Turns, then the turns between two rows, first turn first; the first pair answered:
z300 (before |-> after):
[ 20.1 -13.6 -16.7 -15.9   4.9   2.2  42.7  -1.7  17.8   5.2 -16.4 -31.2
  -5.5   7.7] |-> [ 10.3 -34.4  -2.2 -21.9   0.8  11.5  15.4  13.5  20.7  17.8 -15.5  21.5
 -22.6  -2.8]
[  4.4   9.2   6.4  -8.4  -2.4  26.7  -3.2  -3.4   0.9 -14.3  -1.5  14.6
   9.7  -2.3] |-> [  6.7  16.5   5.4  -4.2  -1.7  24.6  -4.8  -3.8  -2.3 -15.1   0.3   4.8
  13.6  -0.5]
[-18.4 -49.4 -14.5   3.0   3.2  -2.7 -11.8  16.6   6.8  19.3  -1.0  39.1
 -33.4  28.3] |-> [-12.2  -7.2  -7.6  20.2   5.6  -7.3 -67.1  18.7 -19.2  18.5   1.3  15.2
 -17.5  24.1]
z316 (before |-> after):
[-11.2  27.1  -2.6   3.9  -0.6 -19.3  -1.3   6.7 -20.0  -1.8   6.0  -3.2
   1.0  15.2] |-> [-13.7  26.0   1.3  -0.1  -2.4 -13.6  -2.8   3.8 -22.5  -0.3   4.5   7.8
   0.9  13.3]
[ 10.2 -20.7  -2.1   1.8  13.2   9.9  -8.7   3.2   0.1   0.4  -4.0  39.1
 -17.0  14.8] |-> [ 15.3 -26.8 -10.4   9.6  16.3  -0.3  -4.5  11.4  11.0  -2.9  -0.9  22.1
 -22.2  18.8]
[-23.1  26.5  -3.1 -32.1   1.2  20.3  -1.4 -22.2 -11.0   0.4  -2.6  34.4
  -3.2  -7.5] |-> [-23.4   0.7  -4.8 -31.7   2.7  15.1   3.7  -7.4   4.9   2.2  -3.3  48.8
 -19.7  -6.5]
z813 (before |-> after):
[-19.7  -0.6  16.2 -13.7 -10.5  14.5 -17.3   8.7  -7.0  17.2  -6.7  48.7
  -5.0 -11.6] |-> [-11.3 -34.6   0.4  -9.4  -8.1  -2.9  14.9  23.2  22.5  10.9  -4.7  30.8
 -21.8  -1.5]
[  2.8   1.0   1.4   7.1   8.6   2.3  10.7   3.4  12.8 -14.2  -1.7 -23.7
   2.2   1.8] |-> [ -1.3  16.8   8.5   5.6   6.6   9.9  -0.4  -5.9  -1.7 -11.8  -3.3 -18.6
  11.8   0.0]
[ -3.0   0.4   6.0  13.0  -8.6  -0.8 -20.0   3.2  -1.2   1.8   1.6  16.9
   5.6   8.8] |-> [  0.9 -13.3   0.5  12.9  -9.5  -7.6  -9.8  10.4  10.0   2.0   1.3  11.8
  -2.1  11.7]
Now pairs of rows:
Between the rows of a pair lie two turns.
[ 16.2  42.6  12.9  -0.6  -2.7  10.2 -17.3 -27.6 -24.2  -9.1  -1.9  -9.3
  -0.5  -5.0] |-> [ 10.7  26.1   6.9 -12.6  -5.1  17.4  27.2 -40.2 -14.6 -13.4  -5.2   0.1
  -2.5  -0.4]
z300, z316
[ -1.9 -21.1  -0.4   5.6 -14.6 -11.0   2.5  29.8  13.4   8.0  -2.1  -2.5
 -17.3   1.0] |-> [  1.9 -16.7  -3.8   8.4 -12.8 -14.5   3.7  28.8  14.7   3.5  -0.4 -13.1
 -15.6   1.5]
z316, z300
[  5.2   3.0  16.9   8.3   0.8   2.7  -8.1   7.0 -11.1  -9.9  -4.1   8.7
   2.3   0.8] |-> [  7.0   8.2  12.5  11.6   2.4  -0.2  -5.1   5.4 -12.2 -13.0  -3.1  -4.0
   5.0   2.2]
z316, z300
[ 12.0 -16.1  -0.4  -1.8 -18.0   8.0  30.0   7.6  -8.2  -0.2 -22.2 -19.9
  -1.6  15.7] |-> [  4.4 -12.0   7.1  -9.5 -18.6  20.4  27.0  -0.1 -17.6   4.5 -25.2   1.2
   2.0  10.2]
z813, z300
[  7.7   6.4  -1.3   3.9  10.4   3.9 -44.4  13.3  -3.4  -0.2   0.8  10.1
  -6.7 -18.3] |-> [ 15.1  18.9 -13.6   7.6  14.5  -3.7 -26.5   4.2  -2.1 -10.5   2.0 -31.5
   3.2 -11.5]
z316, z300
[  0.1  -3.3   5.0 -10.6 -11.8   8.4  21.0 -10.5   3.5   0.7  -6.3  11.6
   4.4   1.1] |-> [  0.8  -3.8  12.5  -7.6 -12.3   8.0  -4.7   0.2   0.5   6.4  -5.2  24.9
  -1.9  -2.1]
z316, z300
[ -9.3 -49.4  11.2 -17.7   6.2  -4.5  30.5  25.3  26.8 -15.3  -2.9  27.2
 -35.1 -14.4] |-> [ -5.1 -42.5  16.0  -1.3   9.1 -14.7 -17.6  44.6  22.8 -10.7   1.4  20.7
 -37.9 -18.5]
z316, z300
[-14.1 -23.8  -6.9   8.5   1.9 -11.3 -17.5   7.6 -11.5  -6.5  16.9  33.1
   5.7   1.5] |-> [ -5.2   0.4 -17.9  17.0   7.2 -19.8  -1.8  -5.4 -16.4 -17.3  17.3 -18.4
  22.5   9.5]
z300, z300
[ -5.9   2.1   3.4  -9.2   4.5  15.1  21.5 -18.7  -7.0   0.1  -0.2  11.7
   3.0   3.9] |-> [ -3.3 -13.8  -0.7  -6.5   5.3   7.8  26.0  -8.4   6.3  -1.1   0.8  12.7
  -6.3   5.0]
z316, z316
[ -4.6  20.4   8.7   1.2   5.9   8.0   7.8 -17.9 -17.0  -9.6 -14.4 -18.8
  20.5   6.2] |-> [-13.4   1.4  17.1  -8.9   1.6  18.4   5.6 -14.3 -13.2  -0.7 -15.9  24.1
   7.7   1.9]
z316, z316
